[[-28  52 -21]
 [ -2 -16  19]
 [ 21 -21  13]
 [ -7  21  -2]]
|
[[-28  52]
 [ -2 -16]
 [ 21 -21]]

[[ 26  -7  -1  23]
 [ -6  24 -22  -3]
 [ 27  -4 -44   3]
 [-41  18 -19 -21]
 [-18   4  58   4]]
|
[[26 -7]
 [-6 24]
 [27 -4]]

[[-50 -14 -45  27  23]
 [-33  18 -20  29  22]
 [-44   0 -37  25  10]]
|
[[-50 -14]
 [-33  18]
 [-44   0]]

[[  0   7  23   4  18]
 [ -3   5   9   2   5]
 [ 30   4  32 -10  45]]
|
[[ 0  7]
 [-3  5]
 [30  4]]

[[  4   9   5 -43  27]
 [-12  27   1  -1  46]
 [ 20   6   7  35 -16]]
|
[[  4   9]
 [-12  27]
 [ 20   6]]

[[ -2 -15 -11 -47  13]
 [-11 -20  15   9  40]
 [ 42  20  56  34  28]
 [  2 -13   0   9 -13]]
|
[[ -2 -15]
 [-11 -20]
 [ 42  20]]

[[ 41  17 -12  17  49]
 [ 48   4  -6   4  49]
 [ 49   2  -4   2  49]
 [ 37  22 -16  22  49]
 [ 45  11  -9  11  50]]
|
[[41 17]
 [48  4]
 [49  2]]

[[ -5 -16  33 -13 -14]
 [ 27 -13 -34  -8  28]
 [-21 -18  41  18 -25]]
|
[[ -5 -16]
 [ 27 -13]
 [-21 -18]]
---
[[-11 -15   5  19  -7   7 -23 -15 -28 -26 -35]
 [ -9  -6   3   0   2   1  17 -37  31  14 -20]
 [  6  -7  10 -11  -7   6  15  24  14  13  21]
 [  7  14 -36  15  14   5 -13  18  -2   3  26]
 [  8  38 -26  -1  24 -31 -25 -54   3 -18   3]]
|
[[-35 -26 -28 -15 -23   7  -7  19   5 -15 -11]
 [-20  14  31 -37  17   1   2   0   3  -6  -9]
 [ 21  13  14  24  15   6  -7 -11  10  -7   6]
 [ 26   3  -2  18 -13   5  14  15 -36  14   7]
 [  3 -18   3 -54 -25 -31  24  -1 -26  38   8]]

[[  2  16  21 -11 -25   9]
 [ 12  20 -27 -10 -15   3]
 [ 32 -25  -6 -33  39 -13]
 [ 17  -1   1 -34  -7  34]
 [ -3  -3  36  22  -4   3]
 [-10  25 -14  11 -25 -31]
 [-23   5   7  12   3 -51]
 [-14  28  34 -32   3  -5]]
|
[[  9 -25 -11  21  16   2]
 [  3 -15 -10 -27  20  12]
 [-13  39 -33  -6 -25  32]
 [ 34  -7 -34   1  -1  17]
 [  3  -4  22  36  -3  -3]
 [-31 -25  11 -14  25 -10]
 [-51   3  12   7   5 -23]
 [ -5   3 -32  34  28 -14]]

[[ 12   7   4  -3   5  42 -26  12   7 -35]
 [ -1 -10  10  37   7 -31  15  -9  -4  -9]]
|
[[-35   7  12 -26  42   5  -3   4   7  12]
 [ -9  -4  -9  15 -31   7  37  10 -10  -1]]

[[ -2   0]
 [ -8   3]
 [ 29 -47]]
|
[[  0  -2]
 [  3  -8]
 [-47  29]]

[[-11  12  -2 -21  15  16]
 [ -5  -9  17 -43 -34 -27]
 [ -1  -6  27 -31 -23 -15]
 [ -7   2  16 -38 -17  -7]
 [ -6  -7 -22  -4   2  -9]
 [ 13   4  19  -6   5   0]
 [-16  -1   6 -34 -24  -1]
 [  8   4  12  13   0  -5]
 [-17   8  -9 -20   9  13]
 [  4 -14  -4 -34 -13 -33]
 [-14   3  -9  -7  -7  16]]
|
[[ 16  15 -21  -2  12 -11]
 [-27 -34 -43  17  -9  -5]
 [-15 -23 -31  27  -6  -1]
 [ -7 -17 -38  16   2  -7]
 [ -9   2  -4 -22  -7  -6]
 [  0   5  -6  19   4  13]
 [ -1 -24 -34   6  -1 -16]
 [ -5   0  13  12   4   8]
 [ 13   9 -20  -9   8 -17]
 [-33 -13 -34  -4 -14   4]
 [ 16  -7  -7  -9   3 -14]]

[[-28 -22  -1  14  20  -7 -20 -15  18  31  11  23]
 [-24 -13  24  -2  -2   0 -46 -27  52  26  17   6]
 [-29 -24  -7  18  26  -9 -14 -13  10  32  10  27]
 [-29 -23  -4  16  23  -8 -17 -14  13  31  11  24]
 [-24 -12  27  -5  -4   1 -49 -28  55  26  17   4]]
|
[[ 23  11  31  18 -15 -20  -7  20  14  -1 -22 -28]
 [  6  17  26  52 -27 -46   0  -2  -2  24 -13 -24]
 [ 27  10  32  10 -13 -14  -9  26  18  -7 -24 -29]
 [ 24  11  31  13 -14 -17  -8  23  16  -4 -23 -29]
 [  4  17  26  55 -28 -49   1  -4  -5  27 -12 -24]]

[[  0   5 -11  20  -4 -11  -1  -2   1  -3  -3   2   7   5]
 [  5  -1  -1   9   5   4   0   4  -4   6  14   2   7  -3]
 [ -4  -2   4  13  12   0   1   5   2   1   1  -3   1   1]
 [-13  14 -11  42 -16  -1 -11 -13  -5   7   0 -10  -7  24]]
|
[[  5   7   2  -3  -3   1  -2  -1 -11  -4  20 -11   5   0]
 [ -3   7   2  14   6  -4   4   0   4   5   9  -1  -1   5]
 [  1   1  -3   1   1   2   5   1   0  12  13   4  -2  -4]
 [ 24  -7 -10   0   7  -5 -13 -11  -1 -16  42 -11  14 -13]]
---
[[  0  -1   0   1  -1  -2  -3  -3   0   2   0]
 [ -1  -1   0   1  -2  -1  -4   2   0   2   0]
 [  1   3   2   1  -2  -1  -1   8   0   2   0]
 [ -1   1   2   1  -2  -1  -3  -3  -1   2   0]
 [ -1  -6   4  -2  -4   3  -3  -6   2   4   0]
 [-29 -14 -12 -15 -45  25   7   3  25  16 -16]
 [ -1   0   0   1  -3   3   0  -1   0   2   1]]
|
[[ 0 -1  0  1 -1 -2 -3 -3  0  2  0]
 [ 1  3  2  1 -2 -1 -1  8  0  2  0]
 [-1 -6  4 -2 -4  3 -3 -6  2  4  0]
 [-1  0  0  1 -3  3  0 -1  0  2  1]]

[[-1  6 15  4 36 -5  5  4  8]
 [ 1  4 12  4  3 51  5  9  1]]
|
[[-1  6 15  4 36 -5  5  4  8]]

[[  4  -7 -24  19  20  -1   0 -11   7]
 [  4   2  18 -14 -19  -1   0   8  -6]
 [ 16   2   7  -4 -16  -1   0  13  -2]
 [-42  16   5  -4   3  -1   3 -14   1]
 [-33  17  15 -12   3  -1   1 -11   1]
 [-23   2   0  -1  13  -1   0 -14   1]
 [-23   2  -2   0  15  -1   0 -15   1]
 [ 27  -1   6  -4 -20  -1   0  19  -3]
 [ 33 -14  -7   5   3  -1  -1   8   1]
 [  4  -4 -19  15  16  -1   0 -11   5]]
|
[[  4  -7 -24  19  20  -1   0 -11   7]
 [ 16   2   7  -4 -16  -1   0  13  -2]
 [-33  17  15 -12   3  -1   1 -11   1]
 [-23   2  -2   0  15  -1   0 -15   1]
 [ 33 -14  -7   5   3  -1  -1   8   1]]

[[-20 -26  31   4   3  23  37 -42  38 -32]
 [-25 -35 -11 -21   5  39  24 -42  25  -9]
 [-21 -13   8  19  20  36  -7   0   2 -42]]
|
[[-20 -26  31   4   3  23  37 -42  38 -32]
 [-21 -13   8  19  20  36  -7   0   2 -42]]

[[-39 -52  -7 -34  37   3  34   1]
 [ 15  30   4   4 -30   3  -8  -9]]
|
[[-39 -52  -7 -34  37   3  34   1]]

[[-17  -8]
 [ 26 -31]
 [ 56  30]
 [-22  12]
 [-47  19]
 [-10 -14]
 [ -3   2]]
|
[[-17  -8]
 [ 56  30]
 [-47  19]
 [ -3   2]]

[[  0   2  -3   5  -2  -5  -3  -1  -4   0]
 [  3   1  -2   9   2   4   3  -9  -4   4]
 [-17  -2   6 -25  -1 -20  -1  13 -44 -15]
 [ -3  -2   5  -2   1   2   4  -2  -2   4]
 [  3  -9   3  -7   4 -12   5  14   7 -15]
 [-21  -2  13 -45  -5 -21   5  13 -51 -10]
 [ -1   0  11   5  -1  -2   3   9  19 -12]
 [ -1  -4  -6   3  17  16 -11 -11  -8  15]]
|
[[  0   2  -3   5  -2  -5  -3  -1  -4   0]
 [-17  -2   6 -25  -1 -20  -1  13 -44 -15]
 [  3  -9   3  -7   4 -12   5  14   7 -15]
 [ -1   0  11   5  -1  -2   3   9  19 -12]]
